The rows below fall into families. The same turns and mirrors carry the whole set onto itself and the rows of a family onto each other. For each named row, which other rows are in its family? Write them in the order they are listed.
These 32 rows form 4 families of 8 rows each.
fero: [-0.59 -2.00  0.27  2.22 -1.10  3.61  0.11 -0.26  0.05  0.71 -1.69  0.48
 -0.27  0.47]
Fati: [-0.45  2.32  0.06  2.76 -1.63  1.52  0.00 -2.27  1.41 -0.10  0.27  0.95
  1.89  3.43]
Tazur: [ 1.27 -0.39 -1.85  0.25 -3.71  0.02 -0.50  0.63 -1.19  0.47 -0.59  0.81
  1.14  2.19]
tases: [ 1.89  2.27 -1.27 -0.21 -0.09 -2.18 -0.16 -0.60  0.83  1.01  1.88  2.02
  3.04  0.92]
bimok: [-0.49  2.58 -0.64  3.07 -1.62  1.86 -0.43 -2.17  1.85  0.23  0.31  1.16
  1.93  2.83]
bani: [ 1.52  2.04 -1.78  0.86  0.51  3.01 -2.31  0.27 -0.39  1.42 -0.86  2.34
  1.74 -0.74]
Suvaf: [ 0.75  2.18 -1.79  0.05  0.19 -2.28 -0.31 -0.05  1.14  1.03  1.78  2.06
  3.34  1.01]
Fafe: [-0.77 -1.83  0.73  1.13 -0.97 -1.58  2.07 -1.44  1.43 -0.37  1.12  0.08
  1.34  2.09]
Zadog: [ 1.26  2.17 -0.98 -0.27  0.60 -2.11 -0.48 -0.54  1.16  0.49  2.02  2.22
  3.33  0.94]
rak: [-0.72 -1.88 -0.07  2.09  0.04  3.63  0.46 -0.92 -0.40 -0.14 -1.81  0.74
 -0.30  1.50]
Bopal: [-0.53 -2.67  1.03  0.81 -0.72 -1.34  1.88 -1.51  1.10 -0.08  1.38  0.67
  1.24  1.78]
ponit: [-0.54 -2.42  0.35  1.03 -0.61 -1.12  2.04 -1.41  1.36 -0.96  1.44  1.01
  1.49  2.23]
foza: [ 1.28 -2.48 -0.45 -1.03  1.16 -0.50  0.24  1.06 -0.71  0.91 -0.11  1.26
  1.18 -1.48]
ruver: [-0.78 -2.13 -0.04  1.49 -0.97 -1.16  2.20 -0.78  0.62 -0.44  1.96  0.07
  1.78  2.30]
Domo: [-0.90  0.64  0.71  1.59  3.28  1.46  0.58 -1.68  2.12  0.70  1.06  1.77
  1.76 -0.81]
Pina: [ 1.45 -2.14 -0.81 -0.43  0.84 -0.16  0.64  1.60 -0.48  1.02  0.57  1.40
  0.98 -1.95]
Bisef: [-1.14 -2.21  0.12  2.27 -0.33  3.59 -0.08 -0.58  0.29  0.02 -1.63  0.40
  0.03  0.41]
mola: [-0.29  0.88  0.58  1.52  3.74  1.42  0.55 -1.08  2.13  0.12  1.20  1.09
  1.84 -0.31]
sedos: [-0.39 -1.92  0.63  1.69 -0.70  3.83  0.31 -0.93 -0.16  0.07 -1.41  0.56
 -0.40  0.35]
Buzud: [ 0.96  2.15 -1.42 -0.39 -0.50 -2.00 -0.14 -0.33  1.07  1.18  2.36  1.83
  3.14 -0.21]
romep: [ 1.65 -0.58 -1.83  0.17 -4.04 -0.06 -0.62  0.45 -0.72  0.79 -0.22  1.52
  1.69  1.77]
Lon: [ 1.16  2.82 -1.75  1.13  0.26  2.87 -2.23  0.63  0.10  1.32 -1.05  2.01
  1.84 -0.24]
bog: [ 0.97  2.68 -1.55  0.75  0.10  2.73 -2.01  0.37 -0.45  2.06 -1.03  1.61
  1.46 -0.86]
nesok: [-1.09  2.43 -0.41  2.21 -1.30  1.74 -0.54 -2.65  1.36  0.03 -0.23  1.21
  2.02  3.30]
Kuziz: [-1.00  0.71  1.10  1.73  3.53  1.50  0.30 -1.31  1.91  0.37  0.53  1.10
  1.33 -0.27]
foso: [-0.36  0.60  0.59  1.81  3.26  1.16  0.75 -1.56  1.61 -0.37  1.82  1.84
  1.08 -0.63]
kevu: [ 1.08 -0.78 -1.65  0.49 -4.13  0.04 -0.81 -0.08 -0.97  0.99 -0.95  1.40
  1.27  1.56]
Pud: [ 0.61 -0.26 -2.17 -0.11 -3.72  0.46 -0.43  0.38 -0.98  1.43 -1.31  0.80
  1.88  1.91]
Ges: [ 1.02  2.42 -1.54  0.20  0.54  2.87 -1.77 -0.45  0.07  1.45 -1.46  2.55
  1.09 -1.07]
metuv: [ 1.16 -2.23 -0.85 -0.81  1.23 -0.05 -0.27  1.43 -0.21  1.29  0.02  1.76
  1.08 -1.90]
Sem: [ 1.37 -2.17 -0.73 -1.18  0.97  0.14  0.52  1.00 -0.65  1.37  0.49  0.67
  0.10 -1.32]
nar: [-1.09  2.58 -0.82  2.84 -1.44  1.46 -0.13 -2.25  1.38 -0.28  0.03  1.95
  2.80  2.58]

Which other rows belong to the same family as Bisef? tases, bimok, bani, Fafe, foza, mola, kevu
Which other rows belong to the same family as Bopal? fero, Fati, Zadog, romep, Lon, Kuziz, metuv
Which other rows belong to the same family as sedos? Tazur, Suvaf, ponit, Domo, Pina, bog, nesok

